Here are some points, one per row:
tensor([-1.25, -0.38, -0.27, -0.04,  0.06, -0.45,  1.15,  0.09, -0.82,  0.73,  0.40, -0.68, -0.89,
         1.29, -1.02, -0.74, -0.35,  0.47, -0.51,  1.14, -0.13, -0.59, -0.73,  0.86])
tensor([ 0.59, -0.17, -0.01,  0.67,  1.18,  0.50,  1.81, -0.47,  1.12, -1.84, -0.68,  1.34, -1.05,
         1.20, -0.64,  0.40,  0.85,  0.30, -1.07, -0.70, -0.66,  0.65, -1.52,  0.46])
tensor([-1.08, -0.29, -0.17, -0.63, -0.86,  0.62,  0.55, -0.07, -0.38,  2.16,  0.45,  0.44,  0.23,
         0.23,  0.64,  1.05,  1.68, -1.64,  2.19,  0.45,  0.16,  1.05, -1.29,  0.69])
tensor([ 1.61,  0.16, -1.04, -0.72, -0.33, -0.19, -0.30,  0.29, -0.06, -1.17, -1.02,  1.89, -2.31,
         0.26, -1.14, -0.03,  1.66, -0.13,  0.06,  0.52,  0.61, -1.44, -0.63, -0.62])
tensor([-0.21,  0.39,  2.05, -1.09,  0.78,  0.06, -1.27,  0.46, -0.60, -0.83, -0.19, -0.47,  0.35,
        -0.54, -1.92,  0.79, -0.18, -1.79,  0.65,  0.42, -0.50,  1.15, -0.66, -1.88])
tensor([-0.28, -0.82,  1.01,  0.12, -0.03, -0.04,  0.46, -0.61,  1.02, -1.13,  1.45, -1.21, -1.38,
        -0.38,  0.50,  0.58, -0.40, -1.04,  1.40, -0.55,  1.18, -0.95,  0.01,  0.06])
tensor([ 0.79, -1.11, -0.46,  1.00, -0.29, -0.08, -1.67,  0.31,  1.85,  0.84,  0.79, -0.74,  0.81,
        -1.98,  0.90, -0.17,  1.88, -0.94, -1.07,  0.94, -1.81,  0.47,  1.19,  0.57])
tensor([-1.44,  0.06, -0.93,  1.54,  0.31, -0.52, -0.78,  0.87,  0.32,  0.12, -1.18,  0.94, -0.78,
         0.50,  0.73,  1.10,  0.90,  0.47, -0.59, -1.59,  1.01,  0.14, -1.12,  0.33])
tensor([-0.45,  0.30,  0.98,  1.12,  1.59,  0.56, -0.68,  1.12,  1.02, -1.04, -0.63, -1.16, -0.88,
         0.38,  0.68,  0.86, -0.96, -1.49,  0.42,  2.25,  0.59,  1.59,  0.65,  1.56])
tensor([ 0.97,  0.41,  0.30,  1.56, -2.22, -0.69, -1.34, -1.88, -0.66, -0.87,  1.94,  1.00,  1.88,
         0.32, -0.25,  0.25, -0.17, -0.91,  0.46,  0.23,  0.17, -0.23, -0.94,  0.97])
tensor([-0.54, -2.02,  0.40, -1.16,  0.01,  0.64,  1.10, -0.46,  0.58, -1.05, -1.05,  0.00,  1.28,
        -0.11, -1.45,  0.84,  0.37,  1.06,  0.48, -0.04, -0.50,  0.76,  2.00, -0.58])
tensor([-1.45,  0.46, -0.72,  2.15, -0.01, -0.38,  1.00, -0.45, -0.23,  1.57,  1.27,  0.14, -1.08,
        -0.01, -0.97, -0.06,  0.10,  0.59, -0.59, -0.43,  1.43,  2.74,  1.54, -0.22])
tensor([-0.20,  1.96, -0.24,  0.74,  0.43,  1.53, -0.47, -0.06, -0.15, -1.66, -0.77, -1.22,  0.86,
        -1.95, -0.26,  0.19, -2.36,  0.18,  1.30, -0.46,  1.00, -1.77,  1.67,  0.16])
tensor([ 0.57,  0.20, -1.20,  0.51, -0.97,  0.98,  0.58,  1.92,  0.20, -1.68,  0.63, -0.38, -1.60,
         0.59,  0.36,  0.29, -0.56, -0.57,  0.28, -0.80, -1.34,  1.17, -1.58, -1.49])
tensor([-1.16,  0.24, -0.72, -2.54, -2.22,  0.70,  0.38, -1.37, -0.03, -0.17, -0.64,  2.38, -0.33,
        -0.08,  0.46,  1.08, -0.47, -0.04, -0.64,  0.06,  0.20,  1.14,  0.38,  0.71])
tensor([ 0.84, -1.73,  1.81, -0.86, -1.08,  0.61,  1.04, -0.74, -0.11,  0.60, -0.47, -1.12, -1.49,
        -0.12,  0.40, -0.50, -1.33, -1.10, -1.82, -1.46, -1.30,  0.32, -0.15, -0.50])
tensor([-1.00, -0.95,  0.39,  0.33, -1.13,  0.67, -1.96,  1.83,  0.84, -0.83, -0.12,  0.80,  1.02,
         0.00, -0.12, -1.27,  0.17, -0.68,  1.32, -1.42, -0.19, -0.23, -0.15,  1.00])
tensor([ 0.59,  0.91,  1.26, -0.38, -0.42, -2.21,  0.87,  1.15,  0.80,  1.32,  0.23, -0.15, -0.44,
        -1.58,  0.40,  0.82,  0.75,  1.55,  1.23, -1.11, -0.45,  0.52, -0.12,  0.17])
tensor([ 0.11, -0.34,  0.85, -0.41,  0.65, -0.23,  0.39,  0.62,  0.56, -0.85,  1.47, -0.68, -0.15,
         1.36, -1.40, -0.90,  0.72, -0.04, -0.26, -1.87,  0.18, -0.56,  1.40,  2.98])
tensor([-0.06, -1.84, -0.83,  0.15, -0.72,  0.03,  1.66,  0.80, -0.77, -0.91,  0.09, -0.49, -0.06,
        -2.23, -0.39, -2.20,  1.15,  0.87,  0.14,  1.67,  1.40,  0.63,  0.61, -0.54])
tensor([ 0.36,  1.31, -0.10, -1.22,  0.38,  1.72, -0.73,  0.85,  2.38,  1.05,  0.09, -0.78,  0.86,
         0.01, -1.54,  1.24,  0.01,  1.70, -0.28, -1.17,  1.23,  0.67, -2.29, -0.93])
tensor([ 0.90,  1.22,  1.08,  0.00, -1.09, -1.04,  0.92,  0.51,  0.72,  0.59,  0.81,  0.64,  0.23,
         0.58, -1.27, -0.35, -1.12,  0.89,  1.78,  0.93, -2.33,  0.67, -0.05,  0.23])
tensor([-0.69,  0.78, -1.25,  0.47, -1.36,  0.82,  0.10,  0.19,  0.96,  0.69, -1.86, -0.77,  0.36,
         0.74, -0.49,  1.51, -0.15,  1.32, -0.15,  1.55, -2.08, -0.57, -0.42,  0.50])
tensor([ 1.59,  0.62, -0.69,  0.52,  0.84,  2.36,  0.77, -0.43, -1.86,  0.77,  0.08, -0.74, -1.19,
        -0.98, -1.17,  1.04,  1.61,  0.04, -0.17,  0.74, -1.16, -1.50, -0.87,  1.03])
tensor([-0.35, -0.40, -0.27, -0.51, -0.48,  0.78, -0.74,  0.40,  1.30,  2.24,  1.45,  0.11, -0.53,
         1.43, -0.14, -1.00, -1.53, -1.18,  0.68,  1.28,  0.87, -2.08,  0.86, -2.60])
tensor([ 1.61, -0.27,  0.69,  2.22, -0.40,  1.34,  1.12,  0.14,  0.24,  1.25, -2.89, -0.73,  1.12,
         0.82,  0.90,  0.34,  0.38,  0.30,  0.49, -0.31,  1.25, -1.21, -0.73, -0.49])
tensor([-0.08, -1.25, -2.71, -0.11,  0.51, -1.53,  0.84, -1.30,  0.43, -0.31, -0.20, -0.30,  0.46,
        -0.49,  0.10, -0.60, -0.46, -0.02,  0.92,  0.18, -0.44,  1.42, -2.26,  0.47])
tensor([ 0.45,  0.30,  1.53, -0.13,  1.79, -0.92, -0.28, -0.81,  0.09,  0.46, -0.06,  0.74, -0.28,
        -1.23, -0.77, -1.32, -0.28, -1.20, -0.17,  0.33, -0.19,  0.08, -0.69,  1.09])
tensor([ 0.81, -0.07,  0.04, -1.26,  0.34,  0.89, -2.96, -0.07, -1.70,  0.26, -0.35, -0.53, -0.08,
         1.01, -0.82, -1.67,  0.08,  1.18, -0.45,  0.75,  0.59,  1.11, -0.10,  1.26])
tensor([-0.71, -0.97,  0.24,  0.41,  0.56,  0.71, -0.12,  0.66, -2.22, -1.08,  1.74, -0.45, -0.15,
        -0.24, -0.09,  0.56,  0.37,  0.78, -0.22,  0.16, -1.68,  0.94, -0.64, -0.78])
tensor([ 0.68, -1.16,  0.42, -0.24,  3.05,  0.92, -0.14, -0.56,  0.04, -0.87,  1.69,  0.80,  1.51,
         1.91,  1.34,  0.47, -0.75,  0.89,  0.33, -0.40, -1.11,  0.25, -0.67,  0.71])
Along one direction, these points spread out more than along any other. How far along it is each point below, from 0 to 99? The average is 50, and the first point in the table lies past the average. One standard deviation of the points above along it is 16.
tensor([-0.01,  0.83,  1.47, -0.77, -0.18,  1.57, -0.32, -1.07,  0.26, -1.40,  1.22, -0.18,  0.25,
         0.18,  3.01, -0.10, -0.16,  1.38, -0.07,  1.31,  0.92,  0.65,  0.06, -0.36]) 38
tensor([-1.44,  0.75,  0.28, -0.80,  0.55, -2.22, -0.37,  0.98,  0.37, -1.42, -0.04, -1.18,  0.89,
         0.74,  1.28,  0.88,  0.95, -0.02, -0.74,  1.24,  0.47, -2.16,  0.21, -1.16]) 43
tensor([ 0.05,  1.87, -0.06, -0.83, -0.86, -1.16, -0.58, -1.54,  0.11,  0.10,  0.56, -1.82, -0.02,
        -0.09,  0.41, -1.67,  1.43, -0.15, -1.46, -1.64, -0.67,  0.42,  0.13, -0.40]) 46
tensor([ 1.13, -1.48,  0.76,  0.53, -1.09, -0.04,  0.33,  1.55, -0.79, -0.63,  0.91, -0.11, -1.00,
         0.78, -0.01,  2.35,  0.62,  1.02, -0.69,  0.28, -0.79,  0.36,  0.68,  0.03]) 57
tensor([-0.20,  0.87,  0.22, -0.09,  0.84, -0.04,  1.53,  1.62, -1.64,  0.19,  0.43,  2.43,  2.15,
        -0.34,  1.01, -1.25, -0.84,  0.15, -1.32,  0.03, -0.41, -0.30,  0.83, -0.20]) 44
tensor([ 0.52, -0.91, -0.45,  0.52, -1.26, -0.73,  0.27,  0.23, -0.28, -0.42, -0.32, -0.26,  0.71,
        -1.62, -0.30,  1.33, -1.67, -0.53, -3.21,  0.23, -0.40,  0.12, -1.04,  0.66]) 57
tensor([-0.12, -1.42, -0.11,  0.16,  0.99, -1.69, -1.12, -0.45, -2.05,  1.25, -0.76,  0.21, -0.84,
        -0.55,  0.67,  0.62, -1.17,  1.26,  1.03, -1.13, -0.72, -0.92,  1.19, -0.51]) 44
tensor([-0.63, -0.50,  2.54,  1.93, -0.39, -0.29, -0.98, -1.27, -0.01, -0.95,  0.14, -0.45,  0.41,
         0.56, -1.77, -0.84,  0.27,  0.64, -0.31,  0.44, -0.57,  0.67, -0.95, -1.26]) 38
tensor([-0.96,  0.46, -0.26,  0.61,  1.23,  1.89, -0.02, -0.97,  0.54, -0.83, -0.50,  0.71,  0.35,
         1.21, -0.68, -0.04,  1.46, -1.85,  0.48, -0.63, -2.07,  0.04,  2.01, -1.22]) 44
tensor([-2.33, -0.38,  2.05, -0.04, -0.51,  0.50,  0.04,  1.20, -1.09,  1.17, -0.34,  0.10,  0.17,
        -1.32,  0.44, -0.48,  1.13, -0.49,  0.05, -0.70, -0.75, -0.71, -1.59, -0.01]) 50
tensor([ 1.71,  0.10, -0.89, -0.44, -0.18, -0.46,  1.48,  1.05, -1.36, -0.01, -0.88, -1.15,  2.07,
         1.25, -0.57,  1.50,  0.46, -1.95, -0.07, -0.78,  0.99,  1.60,  0.16, -0.28]) 58
